Input: [-16.7 -26.8 -42.6 -57.0]
Output: -57.0, -16.7

Input:
[[-18.0 -63.9  -9.4 -19.7]
 [  4.9  -2.7  27.1   4.4]]
Output: -19.7, 4.9

Input:
[[ 26.8 -72.0 -21.1 -23.0]
 [  6.7  -8.3  26.0 -24.0]]
Output: -23.0, 6.7

Input: [ 22.3  33.2 -46.9 -57.5  75.4  25.2]
Output: 25.2, 22.3

Input: [ 16.6  64.5  -3.3 -30.4]
Output: -30.4, 16.6

Input:
[[ 34.7 -18.7  38.0  34.0  -1.5   5.9  14.7]
 [ 22.1   0.0 -33.2 -19.6 -64.8 -30.5  60.5]
 [-33.6  37.3 -24.1 -32.6  37.0  67.7 -13.9]]
Output: 14.7, -33.6

Input:
[[ 66.3 -25.2 -16.9 -28.9 -31.5 -18.7]
 [ 54.5 -31.0 -32.4 -13.9 -11.0   2.7]]
Output: -18.7, 54.5

Input: [  6.1  62.3 -14.0 -35.8  30.4 -31.5]
Output: -31.5, 6.1

Input: [ 66.9  22.6  61.4 -79.6]
Output: -79.6, 66.9

Input:
[[-24.5  35.9 -73.7  22.0 -28.3  13.6 -54.9]
 [-29.8  34.9 -75.4  25.1 -38.2   9.6 -46.2]
 [-33.6  34.2 -73.8  28.7 -47.9   2.8 -36.7]]
Output: -54.9, -33.6
---
[26.2 -1.3 14.3 -8.0 24.1 57.5]	57.5

[[ 16.3  11.7  16.2 -19.1 -18.6 -66.2]
 [  3.2  32.1   9.5  35.3  13.1  26.5]
 [  9.4 -10.3  -1.2   2.7 -38.9   5.4]]	5.4

[[ 10.0  -4.9  22.0 -19.3 -25.3 -53.9]
 [-47.8   1.6 -26.2  40.5  65.8  65.7]]	65.7

[-48.1   5.9 -35.8  45.9  12.2 -59.5 -27.1]	-27.1

[  4.7 -79.7 -11.8 -28.0 -76.1  -1.6]	-1.6

[-71.9 -29.4 -20.6 -44.2  -5.5  49.4 -17.8]	-17.8

[ 10.0 -31.5 -75.2 -42.2 -66.3]	-66.3

[ -5.0 -17.8  65.1 -26.6  16.3]	16.3
---
[[537, 36, 210, 164, 733, 867], [928, 482, 289, 494, 729, 616], [488, 221, 743, 281, 559, 293]] value 733
[[6, 1, 5, 5, 6], [1, 8, 4, 5, 4], [9, 2, 5, 6, 5]] value 5
[[9, -11, -23, 19], [-20, 30, 34, -17], [-32, 29, -43, -29]] value -23
[[3, 7, 2, 2, 7, 4], [3, 2, 6, 1, 4, 2], [3, 5, 3, 1, 4, 6]] value 7
[[2, 2, 2, 2, 6], [2, 4, 6, 8, 1], [2, 3, 2, 8, 7]] value 2
[[24, 7, 8, 3, -11, -9, -31], [45, -28, 26, -15, 6, -3, 24], [9, -17, 23, 19, 26, 6, 22]] value -9
[[83, 72, 60, 74], [82, 66, 66, 79], [16, 62, 52, 24]] value 60
---
[[ 29.9 -70.2  21.2  32.5]
 [-43.6  40.4 -16.6 -15.7]] result: -43.6

[-51.6 -14.5  52.9  58.7] result: -14.5

[[ 47.2 -11.7   9.0  23.1 -56.8]
 [-19.5  12.3  -1.9 -28.3 -48.5]
 [ -3.6 -39.5  29.0  52.6  28.2]] result: -48.5

[ 58.6  -8.2 -57.6 -46.7  34.2 -24.1] result: -46.7

[[ -1.2   9.2   6.8   0.1   3.8  58.8  35.4]
 [ -8.8  -8.7   0.6  -1.5   6.8  -4.1  -8.1]
 [ -4.2  19.8   7.3  -1.0 -13.9  -9.7  28.7]] result: -9.7

[-53.2  -5.3  -1.8  -8.5 -78.1  21.5] result: -53.2

[ 67.6  23.4  65.8 -45.0  -6.7] result: -6.7

[[ -5.2   8.6 -41.8  -6.9   1.0  -6.7]
 [-32.3  18.9  15.7 -13.8  41.4  20.2]
 [-18.2  26.5 -23.0 -54.9  59.2  -2.8]] result: -41.8

[ 18.7 -58.6 -45.6   7.1] result: -45.6

[ 29.5  18.9 -48.0 -21.5 -59.8] result: -48.0
---
array([-57.2, -13.0, -46.4, -64.0, -34.4]) Out: -57.2
array([ 62.9,  45.6, -55.2, -37.0,  65.4]) Out: 62.9
array([-74.8,  58.8, -22.3, -79.9,  28.2]) Out: -74.8
array([ 78.2, -42.2,  30.0,  35.9, -51.3]) Out: 78.2
array([-66.3,  23.4,  37.5, -18.7, -12.3]) Out: -66.3
array([-40.5, -59.2,   2.9, -19.7,  25.7]) Out: -40.5
array([-13.6, -35.1, -61.1, -40.5,  55.8]) Out: -13.6
array([-21.5,  60.8,  47.2,   0.3,  27.3]) Out: -21.5
---
[ 16.7 -31.4  74.5 -37.0 -21.2] out -31.4
[ 45.8  22.1   2.2 -69.7  -8.8] out 22.1
[ 65.6  15.2 -12.2  75.3 -17.6] out 15.2
[ 34.9 -80.3  36.2  10.3  13.2] out -80.3
[ -5.9 -68.3 -62.3  -8.1  -8.9] out -68.3
[-63.2  12.9  25.4   3.0  23.8] out 12.9
[  6.6  14.2 -70.6  44.2   0.9] out 14.2
---
[[5724 5109 7768 4067 9250 2924]
 [8214 4676 4658 4406 5190 4046]
 [5793 5346 6974 4912 8140 2702]] ans = 4676

[[ 23 177 121  51  77 202]
 [250 153 245  55 200 139]
 [210  95 177 136 131 148]] ans = 153

[[213 206 739 929 278 957]
 [767 480 562 857 346 942]
 [839 864 493 789 690 480]] ans = 480

[[22 60 91 57 82]
 [95 72 59 64 67]
 [69 59 81 61 91]] ans = 72

[[130 197  22 114 233 147]
 [ 64 192  87  21 254 123]
 [127 175  80 110 201 143]] ans = 192

[[177 108  48 185  65 193]
 [105 196 244 156 172 143]
 [190 144 149 165 102 174]] ans = 196

[[111 154 136 133  97  95]
 [109 176 141 140  83  78]
 [ 96 224 164 154  43  26]] ans = 176
---
[[  9.2 -34.4   2.4 -26.2  11.5  -3.5  53.0]
 [ -8.1 -60.8   2.1 -17.1  16.8 -20.3  36.5]
 [-40.0 -29.0  25.9 -26.9  15.6 -14.2  16.9]] ⇒ -20.3

[[ -1.6  18.1   8.3  21.4  16.7]
 [-33.3 -58.3 -34.6   0.8 -14.3]
 [  4.9  16.0  -4.4 -37.7  13.3]] ⇒ 0.8

[[-47.4 -24.0 -13.8  11.5 -29.4  19.8  11.7]
 [-12.7  20.3   4.9 -14.5  -5.9  44.3  23.2]
 [-64.9   1.0 -37.8  11.9 -54.1   7.9  -7.1]] ⇒ 44.3

[[-71.9  58.2 -58.1  40.1   1.9  12.1  17.5]
 [-68.8  44.8 -20.3 -52.3  51.1  39.2  38.9]
 [-64.5 -29.8  50.1  62.8  63.8 -18.0 -14.2]] ⇒ 39.2

[[  2.1  32.3 -23.3 -52.4  56.3  43.9]
 [ -3.6  29.2 -15.5 -22.8  18.9  30.6]
 [  9.7  30.5 -12.2 -59.3  48.7  46.0]] ⇒ 18.9

[[-71.4  21.9 -13.5   6.8 -32.9 -20.5  38.9]
 [ -8.9  14.0 -51.9  23.5  28.6 -12.5  14.7]
 [ -4.2  12.3 -56.8  22.4  35.2  -7.4  11.9]] ⇒ -12.5
---
[[-38.8   1.4  11.6  36.5  -4.7]
 [ 22.4   1.9 -11.5  24.5  71.3]
 [-17.5   6.9  14.7  44.4  22.6]] 1.4

[[-37.0  33.8  38.5  45.9  71.9 -45.0 -29.1]
 [-38.8 -16.6  20.6  29.6  56.3 -22.0  16.4]
 [-53.4  21.2  23.5 -15.9  16.6 -76.3 -32.4]] 33.8

[[ -5.3  13.9  -6.2  -1.9  -8.0  -6.7  -4.4]
 [-26.8  51.4 -29.5 -10.9 -34.7 -31.1 -25.8]
 [-57.2  74.4 -59.3 -43.9 -63.5 -60.8 -55.5]] 13.9

[[-45.6  49.5  -1.6  65.6 -13.6]
 [ 15.4  22.8  -7.2  65.6  50.4]
 [ 43.6 -67.9  58.7  65.6  -0.3]] 49.5

[[ 27.8   2.8  59.5  28.6]
 [-63.3   0.8  -3.4 -28.4]
 [ 75.7 -18.3 -76.7  35.0]] 2.8

[[-56.3  59.0  63.1  38.9 -30.5  74.6]
 [-46.4  52.7  53.8  49.0 -43.9  62.0]
 [-29.9  37.6  34.6  45.1 -43.2  39.5]] 59.0

[[ 16.1  46.9   0.8 -20.5  42.7  13.2]
 [ 23.8 -63.0 -20.2  20.3  26.6 -28.5]
 [  6.9 -58.3 -30.7   1.7  14.9   5.8]] 46.9
